In the data rows, zero lies at 4.5, halfway between 4 and 5.
Some points, one per row:
[5 4 6 3 5 4 4 6 4 5 4 3 3 2 6 4 2 6 6 4 6 3 5 5]
[7 3 5 5 3 7 7 3 4 5 6 7 6 5 5 2 6 4 5 9 2 7 3 6]
[5 4 6 3 5 4 4 5 4 5 4 3 3 2 5 5 2 6 6 4 6 3 5 4]
[3 6 0 7 8 5 3 7 7 6 4 8 8 3 7 3 5 7 6 3 3 4 5 2]
[6 4 6 4 5 4 4 5 3 5 5 3 2 3 5 5 2 6 6 4 6 3 4 4]
[6 4 2 8 6 0 5 2 5 3 5 4 5 5 7 6 5 0 4 0 6 8 4 4]
[6 4 6 3 5 5 4 5 3 4 4 3 3 3 5 5 2 6 6 5 6 3 4 4]
[5 4 7 4 4 4 4 6 3 5 4 3 3 2 6 4 2 6 5 3 6 3 5 4]
[5 4 6 4 5 4 4 5 3 4 4 3 2 2 5 5 2 6 6 5 6 3 4 5]
[1 3 1 4 4 3 0 5 7 3 4 2 8 9 3 4 4 4 0 5 4 4 7 6]
[6 4 1 8 6 0 5 2 5 3 5 4 4 6 7 6 5 0 4 1 6 9 3 3]
[5 4 7 3 5 4 4 5 4 4 3 3 3 2 5 5 2 6 6 4 6 3 5 4]
[5 5 6 4 5 5 4 5 3 4 4 3 2 3 6 5 2 5 5 4 6 3 4 4]
[2 7 5 5 6 5 5 3 5 3 6 5 6 7 3 5 9 0 3 3 1 3 4 3]
[5 4 6 4 4 4 4 5 3 5 4 2 3 2 5 5 2 6 6 4 6 3 5 4]
[4 6 0 6 9 5 5 6 7 7 0 3 9 5 3 8 6 4 3 4 7 4 6 4]
[5 4 6 4 5 5 4 6 3 5 4 2 3 2 6 5 2 6 6 4 6 3 5 4]
[3 5 4 3 2 5 5 7 3 5 7 7 2 3 0 6 9 9 8 2 7 4 6 6]
[4 6 5 1 4 4 5 4 7 8 3 9 3 7 3 6 5 5 1 7 8 7 5 5]
[6 4 1 8 6 0 4 2 5 4 5 4 4 6 7 5 5 0 3 0 6 8 4 4]
[6 4 1 8 6 0 4 2 5 4 6 4 4 5 7 5 5 0 3 0 6 9 4 4]
[6 3 5 5 3 6 6 2 4 5 5 8 5 6 4 2 5 4 5 9 2 8 3 5]
[7 3 4 5 4 6 7 3 4 5 5 8 6 6 4 3 5 3 4 9 2 8 3 6]
[1 7 6 5 5 6 5 3 6 3 5 5 6 7 3 5 9 1 4 2 1 3 5 3]
[0 3 1 4 3 3 0 5 7 3 4 2 8 9 3 4 4 4 0 5 4 4 7 6]
24 more points follow, each with its number after it:
[5 4 6 4 5 5 5 6 4 5 4 3 3 2 5 5 2 6 5 5 6 3 4 5] 0
[3 6 5 3 3 5 4 7 3 5 6 8 3 3 0 6 9 9 8 2 7 4 5 6] 1
[2 7 7 5 5 5 5 3 6 4 5 5 6 7 2 5 9 1 3 2 1 3 5 4] 2
[6 3 5 5 3 6 6 2 4 5 5 8 5 6 4 2 6 4 6 9 2 7 3 6] 3
[5 4 6 4 4 4 4 6 3 4 3 3 3 2 5 5 2 6 6 4 6 3 5 4] 4
[1 3 0 4 4 4 1 5 7 3 5 2 8 9 3 3 4 5 0 5 4 4 6 6] 5
[6 3 5 5 3 6 6 2 4 5 5 8 5 6 4 2 5 4 5 9 2 7 4 5] 6
[5 6 2 5 2 1 9 4 3 4 5 4 8 9 8 7 6 5 1 4 5 5 7 4] 7
[6 4 1 8 7 0 4 2 5 4 6 4 5 5 7 5 5 0 3 0 6 8 4 4] 8
[5 4 6 3 5 5 4 6 4 4 4 3 3 2 5 4 2 6 6 4 7 3 5 4] 9
[0 3 0 4 4 4 1 5 7 3 5 2 7 9 4 4 4 4 0 6 4 4 6 6] 10
[5 4 6 4 5 4 4 6 3 5 3 3 3 2 5 5 2 6 6 4 6 3 4 5] 11
[1 7 7 5 4 5 4 4 6 3 5 5 6 7 3 5 9 1 4 2 1 3 5 3] 12
[6 3 4 5 3 6 7 2 4 5 6 8 5 7 4 2 5 4 5 9 2 8 3 6] 13
[5 5 6 4 5 4 4 5 3 4 4 3 2 3 6 5 1 6 6 5 6 3 5 4] 14
[5 4 6 3 5 5 4 6 4 5 4 3 3 1 5 4 2 6 6 3 6 3 4 4] 15
[5 4 6 4 4 4 4 6 4 5 4 3 2 2 6 5 2 6 5 4 6 3 5 4] 16
[2 7 6 5 5 5 5 3 6 3 5 5 6 7 3 5 9 0 3 3 1 3 4 4] 17
[1 7 6 5 5 6 5 3 6 3 5 5 6 7 3 5 9 1 3 3 1 3 4 3] 18
[5 6 2 4 2 1 9 4 2 4 7 3 7 9 8 7 6 5 2 4 5 6 6 4] 19
[6 4 0 8 7 0 4 2 4 3 5 3 5 6 7 5 4 0 4 2 7 9 3 4] 20
[1 8 6 5 5 6 5 3 5 3 5 5 6 7 3 5 9 1 4 3 1 3 4 4] 21
[5 4 7 4 4 5 3 6 4 5 4 3 2 2 5 4 2 7 5 4 5 3 5 4] 22
[1 3 1 4 4 4 1 6 7 3 4 2 8 9 3 3 4 5 0 5 4 4 6 6] 23
Which of these numbered points is nearest to each point below, looking only along the 2 directions in which the first points spread most? Its number follows each.
[5 4 7 4 5 4 4 6 4 5 4 3 3 2 5 4 2 6 5 3 6 3 5 5] > 16
[3 7 3 3 2 5 5 7 2 5 6 7 2 4 0 6 9 9 8 3 7 4 5 5] > 1
[5 5 6 4 5 5 4 6 3 5 4 3 2 2 5 5 2 6 5 5 6 4 4 4] > 9
[5 4 6 4 4 4 4 5 3 4 4 3 2 2 5 5 1 6 6 4 6 3 4 4] > 14
[4 6 0 6 9 5 5 6 7 7 0 4 9 5 3 8 8 4 2 3 7 4 6 4] > 7
[5 4 7 4 4 4 4 6 4 5 4 3 3 2 6 5 2 6 6 4 6 3 4 4] > 11
[3 6 4 3 2 5 4 7 3 5 6 7 2 3 0 6 9 9 7 2 7 4 6 6] > 1
[5 4 7 4 4 4 4 5 4 5 4 4 3 2 5 4 2 6 6 4 6 3 5 4] > 0
[2 7 6 4 5 6 5 3 6 3 5 5 6 6 3 5 9 1 4 2 1 3 5 4] > 12
[6 4 2 8 5 0 4 2 6 4 5 4 5 5 7 5 5 0 3 0 6 8 5 3] > 20
[3 6 5 2 3 5 5 7 3 5 7 7 3 3 0 6 9 9 8 2 7 4 5 6] > 1
[7 3 5 5 3 6 6 2 5 5 5 8 5 5 4 2 6 4 5 9 2 8 4 6] > 6
[5 4 6 4 5 5 5 5 3 4 4 3 3 2 5 5 2 6 6 5 6 4 4 5] > 0
